Each row has a name. After each piece below comes the name of the row it's from, unless a question asks for something else. Each question is about the rows just above it. Places in a row count from 0.

(62): [ 1.08  0.86  0.30  6.32  2.73 -6.00 -5.90  2.25  0.62  4.28  8.02]
(40): [ 1.08  1.09  0.30  2.72  8.02 -6.00 -5.90  2.25 -0.96  0.30  8.02]
(64): [ 1.08  0.86  0.30  6.32  2.73 -1.33 -5.90  0.31 -0.96 -1.33 -4.07]
Right after [2.72] comes  [8.02]
Times [0.31] occurs in (40):  0
What comes right after [4.28] in the named rows?  [8.02]
Where in the named rows is [0.62]?  (62), 8
How many times does (64) hold [1.08]?  1

(76): [ 1.16  7.94  3.38 -0.14  3.05]
(54): [-2.20  0.93  0.73  4.59  5.07]
(149): [-3.06 -1.34  2.36  4.61  4.87]
(74): [-1.53 -0.14  0.18  2.68  3.09]
(118): [-0.06  2.64 -0.09  1.20 -1.49]
(186): [0.65 3.39 2.96 1.55 2.61]
(181): [-1.48 -1.48  1.97  3.23 -1.48]
(169): [ 3.18  7.94 -3.07 -0.14  3.05]
(127): [ 3.26  5.31 -0.09 -0.39  2.00]
Row and place of [-3.06] in the named rows:  (149), 0
Where in the named rows is [1.97]?  (181), 2
[2.96] is at row and place  (186), 2
Count of [-1.47] in (181):  0

(63): [-2.86  1.02  2.73  0.88 -2.45 -0.95  0.99  2.33  3.43  2.75  3.85 -0.56
  1.49 -2.31 -4.01 -1.34 -1.25  0.72 -1.41  2.09 -1.68 -3.09 -0.84 -0.84
  2.52  0.23 -0.59 -1.83  1.38 -1.05 -1.87  2.80 -0.73  0.47 -1.94 -0.25
 -2.22  0.36  3.69  6.55 -3.14  3.57 -1.61 -2.28 -0.69]
(138): [-1.11  0.76  0.50 -3.60  1.25 -6.48  0.89  1.00  2.73  5.16 -0.03  1.07
 -1.53 -2.62 -0.81 -1.59  0.80 -3.39 -0.86  5.39  0.58  3.56  0.35  2.82
  1.17 -4.53 -0.22  3.25  2.31 -2.23 -0.26  1.58 -1.16 -0.07  2.24 -4.22
  3.08 -3.99 -1.40  1.50  1.58  2.47  3.73  2.87  0.11]
(49): [ 1.03 -0.75  0.41  2.44 -2.36  3.69  1.54  0.69  0.47 -2.26 -2.41  0.21
  3.66  0.36  1.36  1.07  0.97 -1.88  1.08  0.63 -0.04  1.20  1.54 -0.89
 -2.71 -0.39  0.12  0.63 -0.27 -1.90 -3.20  0.04  0.95  1.53 -0.09 -0.14
  5.30 -1.61  1.54 -0.97  1.03  1.91  0.04 -0.78 -0.36]
(87): [-1.13  2.51 -0.24 -2.27  3.08  4.81 -1.55 -0.79  4.03  4.82 -2.64 -1.18
  2.17 -2.56 -1.35 -1.08  0.18 -3.69 -1.02  3.20  2.46  1.92 -1.82  3.16
 -0.22 -1.29  0.64  2.52  0.66 -0.84  0.24  0.60 -1.04  0.09  1.44 -3.35
  2.32 -4.71 -1.46  1.51  0.31  3.35  3.84  3.53  3.06]
The entry that follows [-2.23]:  [-0.26]
Right after [0.35] comes  [2.82]
Right after [4.82] comes  [-2.64]
Times [1.54] occurs in (49):  3

(101): [-2.26  1.46  1.44  2.07  1.19  0.85 -1.68  0.52  1.43  1.91  2.96  2.74
 -0.70 -0.14 -1.44  3.67 -0.92 -0.09  1.99]
(106): [-2.26 -0.11  3.26  2.07  1.19  1.44 -1.65 -2.33  1.43 -1.28 -2.39  0.84
 -0.70 -1.75 -1.44  0.77 -0.92 -2.17  0.59]
(3): [-2.26 -0.11  3.26  2.07  1.19  0.85 -1.65 -2.33  1.43 -0.71  0.51  2.74
 -0.70 -1.75 -1.44  0.77 -0.92 -2.17  0.59]
which: [-2.26 -0.11  3.26  2.07  1.19  1.44 -1.65 -2.33  1.43 -1.28 -2.39  0.84
 -0.70 -1.75 -1.44  0.77 -0.92 -2.17  0.59]  (106)
The entry that follows [1.46]:  [1.44]
Where in the named rows is [0.51]?  (3), 10
What comes right after [3.67] in the named rows?  [-0.92]
Row and place of [-1.28] in the named rows:  (106), 9
[0.52] is at row and place  (101), 7

(112): [-0.85  1.31  3.99 -3.02  1.53 -0.42  1.43  3.80  1.39 -7.23  2.63  3.23
 -4.74  1.92 -7.24 -6.38  0.48  0.65 -7.24  1.02  3.02 -3.60 -1.97  4.00
  1.09  3.59 -0.27 -7.42]
(117): [-0.26  1.31 -6.61 -3.02  1.53 -0.42  1.43  3.80  1.39 -7.23  2.63  3.23
 -4.74  1.92 -7.24 -6.38  0.48  0.65 -0.26  1.02  3.02 -3.60  1.02  4.00
  1.09  3.59  5.36 -7.42]
(129): [-0.85  1.31 -6.61 -3.02  1.53 -0.42  1.43  3.80  1.39 -7.23  2.63  3.23
 -4.74  1.92 -7.24 -6.38  0.48  0.65 -0.26  1.02  3.02 -3.60 -1.97  4.00
  6.83 -1.92 -1.55  3.23]
which: [-0.26  1.31 -6.61 -3.02  1.53 -0.42  1.43  3.80  1.39 -7.23  2.63  3.23
 -4.74  1.92 -7.24 -6.38  0.48  0.65 -0.26  1.02  3.02 -3.60  1.02  4.00
  1.09  3.59  5.36 -7.42]  (117)
Count of [-0.26] in (117):  2

(115): [ 6.88 -1.64 -0.11 -0.02 -4.22  0.92  7.79 -0.67]
(162): [-5.24 -2.59  0.03  2.88  1.85  2.88  0.03  4.70]
(145): [ 7.56 -1.53  3.84 -2.06 -0.57 -1.68  4.95 -1.57]
(168): [-7.54  3.71 -6.30  3.11  3.28  4.49 -6.39  2.66]
(151): [-6.98 -0.30 -3.39 -0.10  0.05 -0.56 -5.93 -6.06]
(16): [ 0.53 -4.29  3.39  0.53 -2.10  0.53  5.62  0.85]
(6): [-6.73  0.02  4.74 -3.89 -0.91 -3.76  1.51  2.83]
(80): [ 6.42 -0.35  4.19  1.53 -4.67 -0.08  7.80  5.34]
(157): [ 2.82 -0.48  4.74 -3.89 -0.91 -3.76  2.21  2.83]
Count of [2.83] in (6):  1
Right after [4.49] comes  [-6.39]
What comes right after [-0.10] in the named rows?  [0.05]
Times [0.53] occurs in (16):  3
Count of [0.03] in (162):  2

(32): [ 5.23  0.78 -0.24  5.15  0.89  3.44 -8.07  3.29]
(167): [ 6.01  3.95 -5.35  5.21 -6.60  4.70 -6.44 -2.48]
(68): [ 2.74  2.13 -5.02  4.35 -3.15  6.11 -1.63 -4.76]
(90): [ 0.86 -5.31 -3.34 -5.31  0.85  0.86 -5.31 -1.66]
(98): [ 0.83  6.58  0.05  0.86 -4.74  3.64 -5.57 -3.88]
(185): [ 5.58  6.67 -3.14  7.17 -7.06  6.48 -6.81 -2.75]
(114): [ 4.11  0.56 -0.45  3.63  5.98 -4.49  2.75 -6.70]
(141): [ 4.36 -3.26  0.16  1.04  6.14 -3.35 -3.88  1.60]
(51): [ 6.01  3.95 -5.35  5.21 -6.60  5.89 -7.04 -5.61]
Right after [2.75] comes  [-6.70]
The entry that follows [4.35]:  [-3.15]
Count of [0.86] in (90):  2

(207): [-0.09  0.06  0.05  0.06  0.01  0.01  0.02  0.05  7.35  1.22  0.05  0.05]
(58): [-0.06  0.03  0.03 -0.05  0.09  0.03  0.06 -0.07 -0.07 -0.07  0.03  7.48]
(30): [ 2.74  7.52  1.30  0.08 -0.01 -0.09  0.14 -0.01 -0.03 -0.16  0.02 -0.04]
(34): [-0.03  0.08  0.86  6.90  3.86 -0.04  0.12 -0.02 -0.07  0.09 -0.03 -0.05]
(155): [-0.06  0.03 -0.02 -0.10 -0.01  0.04  0.63  6.31  4.56  0.22 -0.10  0.02]
(70): [ 0.04  0.08  0.05 -0.11  0.08  0.02  0.14  0.02  0.04  0.25  5.08  5.75]
(135): [-0.03  0.04  0.01  0.24  3.76  6.94  0.79 -0.08 -0.12  0.04  0.00 -0.11]
(92): [-0.12 -0.07 -0.01  0.04  4.17  6.59  0.68  0.06 -0.03 -0.07 -0.02  0.02]
(153): [-0.02 -0.01  0.05  0.06 -0.07  0.17  0.00  0.01  0.03  1.78  7.66  2.06]
(125): [-0.08  0.33  5.86  5.02  0.14 -0.03  0.04  0.00  0.02 -0.12 -0.10 -0.22]
(33): [ 0.80  7.13  3.52  0.10  0.09 -0.02 -0.05 -0.10 -0.12  0.14 -0.17 -0.08]
Times [0.05] occurs in (207):  4
Right after [1.78] comes  [7.66]
[6.31] is at row and place  (155), 7
Right after [5.02] comes  [0.14]
Count of [0.03] in (58):  4
Right after [4.56] comes  [0.22]

(134): [-1.47  1.86 -0.48 -2.31  1.21 -1.32  1.16  0.53]
(163): [-2.76  2.70 -0.27  2.18  0.85  1.40 -0.66  3.24]
(75): [ 1.30 -0.69  1.32  1.35  2.73  2.32 -0.95  3.99]
(123): [-1.81 -0.52 -1.82 -2.50  4.03  1.96 -4.08 -1.20]
(44): [-2.85 -1.34 -1.87 -1.42  3.81  1.43 -3.68 -1.68]
(85): [ 5.88 -0.01  1.79  1.79 -1.79  1.54 -4.01  1.79]
(136): [-3.18  4.11  0.35 -3.18 -3.18  5.13  2.17 -1.69]
Times [1.79] occurs in (85):  3
What comes right after [3.81] in the named rows?  [1.43]
Count of [-3.18] in (136):  3
The entry that follows [2.18]:  [0.85]

(159): [7.36 2.38 2.35 1.53 1.53 2.38]
(12): [ 7.36 -5.70 -4.00  1.53 -3.98  2.38]
(61): [-2.28 -0.46 -2.28 -0.46 -2.28 -2.28]
(29): [ 8.24 -5.62 -4.18  1.83 -5.80 -2.29]
(111): [ 3.50 -2.66  2.39 -2.44  0.15  1.15]
(105): [-5.91  5.77  3.69  0.07  0.94 -1.50]
(122): [-3.14 -3.15 -3.15 -2.38  0.77  0.77]
Times [-3.15] occurs in (122):  2
How many times does (12) hold [7.35]?  0
Times [-2.27] occurs in (61):  0
Count of [2.38] in (159):  2

(7): [-0.74 -1.40 -0.74 -3.60]
(109): [ 1.43 -0.63  1.42  1.42]
(110): [ 8.05 -0.27  1.10 -2.10]
How many times does (7) hold [-3.61]?  0
How many times does (109) hold [1.42]?  2

(53): [ 4.37  6.60 -1.83 -3.14  1.64  0.88 -2.08 -0.56 -1.36]
(128): [ 6.57  0.06  2.52 -1.67 -1.32  6.56  0.55 -2.22 -1.03]
(43): [-1.76 -0.17  6.30 -4.21  1.41  3.84 -3.82 -2.97  2.22]
(39): [-1.68  6.60  3.81 -3.14 -1.68  3.81  3.81  3.81 -1.59]
(46): [-1.76 -0.17  6.30 -4.21  1.41  3.82 -3.82 -2.97  0.99]
(99): [ 2.97 -1.74  5.73 -2.20  4.37  4.58 -3.39  6.29  2.45]
Where in the named rows is [-1.67]?  (128), 3
Right after [6.56] comes  [0.55]
Count of [3.81] in (39):  4
What comes right after [5.73] in the named rows?  [-2.20]

(57): [-1.17  0.89 -2.90  4.45  0.72 -2.02 -3.55  4.78 -0.55]
(84): [ 2.90 -4.97  2.31 -3.19 -4.97 -0.52  2.90 -4.97  2.90]
(103): [ 4.31  2.91  1.89 -1.13 -5.27  7.20  0.02  5.91  5.16]
Right after [-5.27] comes  [7.20]
Times [2.90] occurs in (84):  3

(71): [ 3.06  3.06 -2.67  3.06 -2.67  2.54]
(179): [ 3.08  3.08 -1.89  2.12  3.08  3.08]
(38): [ 0.02  3.07  0.48  2.85 -3.39 -0.39]
(72): [ 2.75 -2.67  2.13  3.06  2.70 -1.83]
(10): [ 4.39  2.90  4.89  2.82  3.38 -5.87]
(60): [ 3.72 -1.31  0.78  2.83  2.07 -1.02]
(37): [ 3.07  4.70 -0.02  2.82 -3.33  2.62]
(178): [ 0.20  2.10 -2.36  4.54  2.71  3.74]
(65): [-0.97 -1.85 -0.92 -1.44 -0.31 -2.42]
What comes right after [4.70] in the named rows?  [-0.02]
Count of [3.06] in (71):  3
Row and place of [2.70] in the named rows:  (72), 4
How many times does (179) hold [3.08]?  4
[4.54] is at row and place  (178), 3

